Read these off the array that follows.
1) Find the 1st entry in reading order.
2) Find the entry just right of the largest entry.
3) Find the entry just left of the largest entry.
((131, 127, 124, 134, 125, 128, 125, 129, 134, 130, 127, 129, 124, 125, 126), (134, 138, 112, 144, 115, 126, 128, 110, 130, 123, 134, 131, 129, 127, 125), (129, 133, 123, 130, 124, 128, 130, 119, 126, 125, 132, 129, 131, 130, 128), (129, 137, 119, 132, 120, 127, 133, 110, 123, 122, 135, 129, 133, 132, 127), (123, 139, 129, 118, 126, 129, 141, 110, 113, 118, 137, 127, 141, 139, 131), (138, 133, 109, 152, 114, 125, 120, 117, 139, 129, 129, 133, 121, 121, 123), (127, 128, 131, 124, 130, 128, 129, 129, 126, 127, 128, 128, 129, 130, 129), (124, 133, 132, 119, 130, 129, 136, 120, 118, 122, 133, 127, 137, 135, 130), (134, 114, 128, 140, 132, 128, 110, 155, 149, 143, 115, 129, 110, 113, 125), (121, 125, 141, 111, 138, 131, 134, 135, 120, 127, 127, 125, 134, 134, 133), (130, 129, 124, 134, 125, 127, 126, 125, 130, 128, 128, 129, 127, 126, 127), (126, 134, 127, 124, 126, 128, 135, 116, 120, 122, 134, 127, 135, 133, 129), (120, 133, 137, 111, 133, 130, 140, 119, 112, 120, 134, 125, 139, 139, 132), (137, 130, 112, 151, 116, 126, 118, 124, 141, 132, 127, 132, 119, 119, 123))
1) 131
2) 149
3) 110

[[129 122 142 118 130 142 108 123 130 130 145]
 [129 126 132 125 129 132 123 127 127 129 133]
 [125 141 124 125 128 113 134 122 149 118 119]
 [128 124 147 111 131 144 101 118 139 128 151]
 [132 111 133 132 128 147 120 136 101 141 139]
 [131 116 137 126 129 145 115 130 115 135 141]
 [125 139 125 125 128 116 133 123 145 120 121]
 [125 141 122 127 128 112 138 124 147 118 117]
 [129 123 134 125 129 136 120 127 124 131 136]
 [126 138 122 128 128 116 137 126 141 122 119]
 [126 137 120 130 127 116 139 127 137 122 118]
 [127 136 123 129 128 117 137 126 137 122 119]
 [132 112 134 131 128 146 119 135 103 140 139]
 [131 120 126 134 127 134 130 135 110 135 128]]
Counting starts at 0.
Read off the top-left entry.
Answer: 129
The entry in row 2 and column 0 is 125
Read off the bottom-right entry.
Answer: 128
The entry in row 0 and column 2 is 142
The entry in row 1 and column 1 -> 126
The entry directly below 146 is 134
Read off the top entry of the column that holds the largest entry.
Answer: 145
The entry just left of the largest entry: 128
Read off the entry at row 1, column 0.
Answer: 129
Read off the entry at row 0, column 1.
Answer: 122
The entry at row 1, column 2: 132
Read off the entry just left of 146.
Answer: 128
Read off the entry in the bottom-left corner.
Answer: 131
Read off the entry in row 2 and column 1.
Answer: 141
Read off the entry in row 2 and column 2.
Answer: 124

Questions about the grid below.
1) What is the second entry on the diagonal from the top-right corner?
2) What is the 1st entry in reading order?
3) What is the largest entry in the first column?
4) What is the entry directly above 105?
5) What is the entry directly above 120?
6) What is the last entry, reading row by row?
7) What is the first entry of the largest entry's row?
8) What is the maximum?
array([[128, 116, 110, 116, 114, 115],
       [145, 128, 135, 131, 153, 125],
       [106, 129, 152, 104, 109, 119],
       [105, 107, 111, 120, 152, 157],
       [126, 132, 123, 155, 113, 148],
       [102, 138, 128, 116, 121, 142]])
1) 153
2) 128
3) 145
4) 106
5) 104
6) 142
7) 105
8) 157

Read these off the array that follows. Counting starts at 0.
1) Report the entry at row 1, column 0.
2) Report the entry directly below 140.
3) Report the entry in row 2 and column 2.
4) Report the entry at row 0, column 2.
5) Report the entry in the top-left corner.
6) Report the entry in row 0 and column 1.
[[125 122 136 136 116 120 126 115 128 123 135 129 129 144 152 137]
 [133 156 117 132 133 130 122 138 134 123 128 129 126 112 134 119]
 [133 156 117 132 133 130 122 137 134 123 128 129 126 112 134 119]
 [105 125 133 127 113 119 126 130 115 132 142 141 132 132 121 125]
 [104 124 133 127 114 119 127 129 114 133 143 140 133 131 121 124]
 [133 124 119 131 106 136 147 115 125 139 125 116 125 120 129 125]
 [105 127 133 128 113 118 125 131 116 132 142 143 132 132 122 125]
 [129 132 113 118 127 123 126 127 138 138 122 150 134 125 125 149]]
1) 133
2) 116
3) 117
4) 136
5) 125
6) 122

Questions about the row below.
1) The entry just right of 128?
2) The entry just right of the smallest entry?
array([134, 129, 147, 131, 128, 104, 138, 130, 129, 127, 124, 138, 134])
1) 104
2) 138

grid = array([111, 106, 132, 102, 118, 140, 118, 149, 126])
The second entry from the right -> 149
Find the entry at the centre.
A: 118
Find the first entry from the left.
A: 111
The 3rd entry from the left: 132
The second entry: 106

102,115,124,116,123,132,115,123,130,136,144,134,125,127,120
122,134,151,132,124,119,137,137,114,156,122,110,141,142,150
137,141,141,127,123,146,132,126,121,110,144,127,111,126,137
137,132,127,138,129,123,121,122,115,142,127,134,116,132,135
122,135,134,126,122,129,131,118,123,122,126,130,128,130,123
126,137,136,116,116,136,133,123,142,132,123,121,118,126,121
127,124,135,110,117,135,135,132,118,119,130,115,127,128,128
125,142,115,145,121,111,112,115,137,131,127,119,123,135,113
138,132,118,130,130,125,126,134,124,139,133,140,144,136,126
The entry just left of 146 is 123
The entry just left of the centre entry?
A: 131
The entry in the top-left corner?
A: 102
The entry in the bottom-left corner -> 138
The entry in the top-right corner?
A: 120
The bottom-right entry is 126
The entry directly above the centre entry?
A: 122
The 2nd entry on the main diagonal?
A: 134
The 3rd largest entry: 150
The entry directly below 151 -> 141
The smallest entry in the last column?
A: 113
The bottom entry of the column that holds the largest entry: 139
The entry at the centre?
A: 118
The largest entry?
A: 156
The entry directly above 113 is 128
The 3rd entry from the end, reading row by row?
A: 144
The entry directly below the largest entry is 110
The entry just right of 117?
A: 135
The fifth-last entry, reading row by row?
A: 133
The entry directly below the centre entry is 123
The 5th entry, reading row by row?
A: 123
The entry just right of the largest entry?
A: 122
The entry directly above the largest entry?
A: 136

data =
[[126 112 120 111 105 146 145 120]
 [123 108 109 111 106 149 139 130]
 [134 133 128 123 119 130 154 128]
 [129 133 129 124 129 130 115 128]
 [129 128 129 127 130 130 127 124]
 [128 134 129 124 130 126 119 127]
 [128 131 122 127 123 127 136 133]
 [119 122 123 115 116 137 124 134]
 [134 125 135 123 128 127 141 122]
 [128 129 128 127 128 129 127 127]
 [128 127 128 127 130 125 130 130]
 [129 130 129 124 122 130 133 133]]
The largest entry: 154
The top-left entry is 126
The smallest entry in the first column: 119
The entry in the bottom-left corner: 129
The entry in the top-right corner is 120
Find the bottom-right entry.
133
The bottom entry of the column that holds the smallest entry: 122
Find the first entry of the largest entry's row.
134
The 3rd smallest entry is 108
The entry directly above the largest entry: 139
The third largest entry is 146
The entry just right of the largest entry -> 128
The second entry in reading order: 112
Find the 5th entry in reading order.
105
The entry directly below 141: 127
Find the entry just right of 109.
111
Find the second largest entry.
149
Find the third entry on the main diagonal.
128
Find the entry just left of the smallest entry.
111
Find the bottom entry of the column that holds the largest entry.
133
Find the 2nd smallest entry.
106

X = [108 119 131 118 112 105 113 109 129 132 149 125]
Report the entry just right of 119.
A: 131
Report the entry just left of 131.
A: 119
Report the entry just left of 119.
A: 108

Read these off the grid that follows. Counting starts at 0.
1) Report the top-right entry.
2) Report the entry in row 2 and column 0.
3) Report the entry in row 1 and column 2.
4) Report the entry directly below the smallest entry.
5) Report the entry in the bottom-right corner.
6) Report the entry just left of the largest entry.
7) Report the entry directly above 113.
8) Report the entry in row 1 and column 0.
[[132 122 118 143 115 121 130 126 111 133 150]
 [129 109 126 132 119 139 146 124 135 139 142]
 [123 113 131 139 129 143 140 128 136 129 145]
 [133 122 115 141 118 128 128 114 116 137 140]]
1) 150
2) 123
3) 126
4) 113
5) 140
6) 133
7) 109
8) 129

Questions about the grid below. Indices start at 0.
1) Find the top-left entry.
2) Find the entry at row 0, column 1.
3) Find the entry in the bottom-right corner.
4) Find the entry directly above the smallest entry.
5) Find the top entry of the column that holds the smallest entry.
6) Find the entry directly above the largest entry.
7) Find the entry in the bottom-left corner.
8) Find the entry in row 2 and column 0.
[[127 129 145 121]
 [140 139 136 146]
 [151 135 136 139]
 [119 109 110 113]
 [127 138 150 127]
 [124 116 125 106]]
1) 127
2) 129
3) 106
4) 127
5) 121
6) 140
7) 124
8) 151
